Rotation paths and how fast each direction turns (degrees a step):
Each turn is a multiple of 5 degrees from 10 to 175, or 0.
Each row of a path follows its step; steps can be skipped.
Rotation 1:
step 0: 4 20 21 0 -13 25 -15 2 21 -23 2 24 -5 -10 -11 21 -10 10 -8 -3 2 -9 5 -9 -20 6 17 1 25 -9 -22 -12 13 27 13 -4 23 -40 0 -1 20 12 1 21 -10 -11 11 12 -8 1 15 13 21 9 23
step 1: -6 -12 -15 -20 1 20 1 5 2 13 22 -31 -3 -26 -12 18 4 21 2 -7 2 18 34 -8 -5 -14 -3 -13 35 15 -11 -23 -10 34 -5 -15 -6 1 5 -10 4 -21 -23 9 10 1 14 -25 3 -1 21 2 2 10 4
step 2: 2 0 -7 6 17 7 8 -5 -19 1 -5 9 16 -3 2 -18 -14 14 0 6 -27 17 5 20 15 31 -36 8 20 11 22 -6 -17 -4 31 -9 -21 -32 -24 -7 5 -7 -9 17 -7 6 18 -21 -8 -12 24 15 2 8 5
step 3: 0 12 -6 8 6 9 22 -6 0 -12 -16 -11 -1 -1 4 22 1 -15 6 7 -15 -16 -11 20 11 8 -8 -10 9 -7 24 14 -10 22 4 -5 -13 -1 6 6 -34 18 17 15 37 -33 -7 6 -2 4 39 -5 -17 30 11
step 4: 10 8 19 -20 11 -7 -7 -11 -5 8 27 -14 -1 -15 9 -4 -14 2 -28 9 8 -19 -2 12 -13 12 29 0 1 3 -17 21 -6 11 47 0 -13 5 17 25 7 8 0 -19 7 -23 -6 0 13 -25 21 23 -7 9 16
step 5: -29 -21 1 -7 -9 8 -26 -4 5 7 4 16 -7 -20 21 11 -1 -7 -17 16 -6 -7 25 8 -21 -12 12 -4 -1 -32 -8 -14 -18 -14 19 -19 8 -14 -15 -10 5 -22 17 -19 -4 3 1 -7 12 13 27 2 -33 28 -10
step 6: -20 6 3 12 35 -4 -4 -31 2 10 16 -7 7 -19 18 -10 -18 11 -6 -2 -31 8 22 -26 23 -12 -16 -11 8 18 26 -4 -19 9 -2 -15 4 4 -6 11 -5 -4 35 -20 -1 -10 10 0 20 12 -25 10 -15 4 -7
step 7: 8 6 -1 18 18 -3 10 0 -4 10 24 21 15 2 -2 27 -6 -6 -6 12 -24 3 -19 22 14 14 9 24 3 -5 21 -25 17 -7 6 -17 -6 -33 9 9 -24 9 8 -20 9 12 -2 34 24 10 -21 2 8 16 20
step 8: 20 0 -10 -17 -14 28 7 6 16 -8 15 -1 4 3 13 5 -12 -11 1 39 14 12 5 12 -8 -7 17 8 21 27 1 15 4 22 -10 3 -5 4 26 23 -8 -14 14 -13 -7 -4 9 49 9 18 11 -4 -13 -3 -15
step 9: 17 -2 -14 10 -22 11 -36 3 -8 13 24 -6 7 22 6 -32 26 -2 -7 3 5 16 3 9 -15 -3 -28 -15 0 -16 -13 -4 -6 17 6 -25 -7 -7 6 24 16 -20 13 -17 -4 23 9 14 17 -9 5 32 -5 -8 7
step 10: 8 -5 -10 31 -4 -6 -1 23 -12 -34 -4 11 14 12 -8 16 3 -5 -10 8 -12 4 10 -13 -3 -36 -10 -8 2 2 6 7 -17 27 17 -41 1 -3 -36 -23 8 -7 39 6 -5 1 3 18 -8 -1 -4 -7 7 -4 -2
Directions:
-1 -2 -2 0 -10 -1 -3 2 1 -4 1 -6 -5 -6 -1 -5 0 4 -4 -6 -3 -2 -6 0 -5 -4 1 1 2 -1 -6 -1 -2 4 8 10 7 -2 5 5 -8 0 1 1 -4 6 -1 4 -1 2 2 4 -1 1 -3 -> 85
-5 0 -2 -3 6 1 -8 -3 6 0 6 8 -4 0 -3 1 -4 2 0 -6 -5 -3 -10 0 1 -2 6 -2 -2 3 -1 -2 -1 -7 -1 3 -1 -1 1 6 6 -2 3 0 2 -3 -3 -2 4 4 -4 -9 -8 0 -3 -> 45
-8 -2 2 -1 -8 4 3 2 -7 4 -7 6 4 4 -7 7 -2 1 -2 0 -1 0 -4 0 3 -1 3 -3 1 -9 0 -3 -1 2 -1 -2 4 -2 -4 2 -2 2 0 -6 9 1 2 2 0 5 7 -3 1 -5 -6 -> 155
3 2 0 3 -5 -1 0 4 -1 3 5 6 3 -5 1 -1 8 10 5 3 3 -1 0 -7 0 5 -1 -4 -2 -2 3 0 5 5 -3 -3 -1 -1 3 0 3 -3 1 1 -7 2 0 13 5 5 -6 -4 -1 -3 -3 -> 35
3 4 5 2 -9 -7 -1 1 -4 0 7 2 -2 5 -3 1 2 -4 6 -3 -9 -1 0 -1 7 0 -3 0 1 8 8 3 -5 0 3 1 7 -1 -2 -7 -4 2 -1 -5 -5 -1 1 -6 2 1 1 -5 -3 3 -1 -> 90
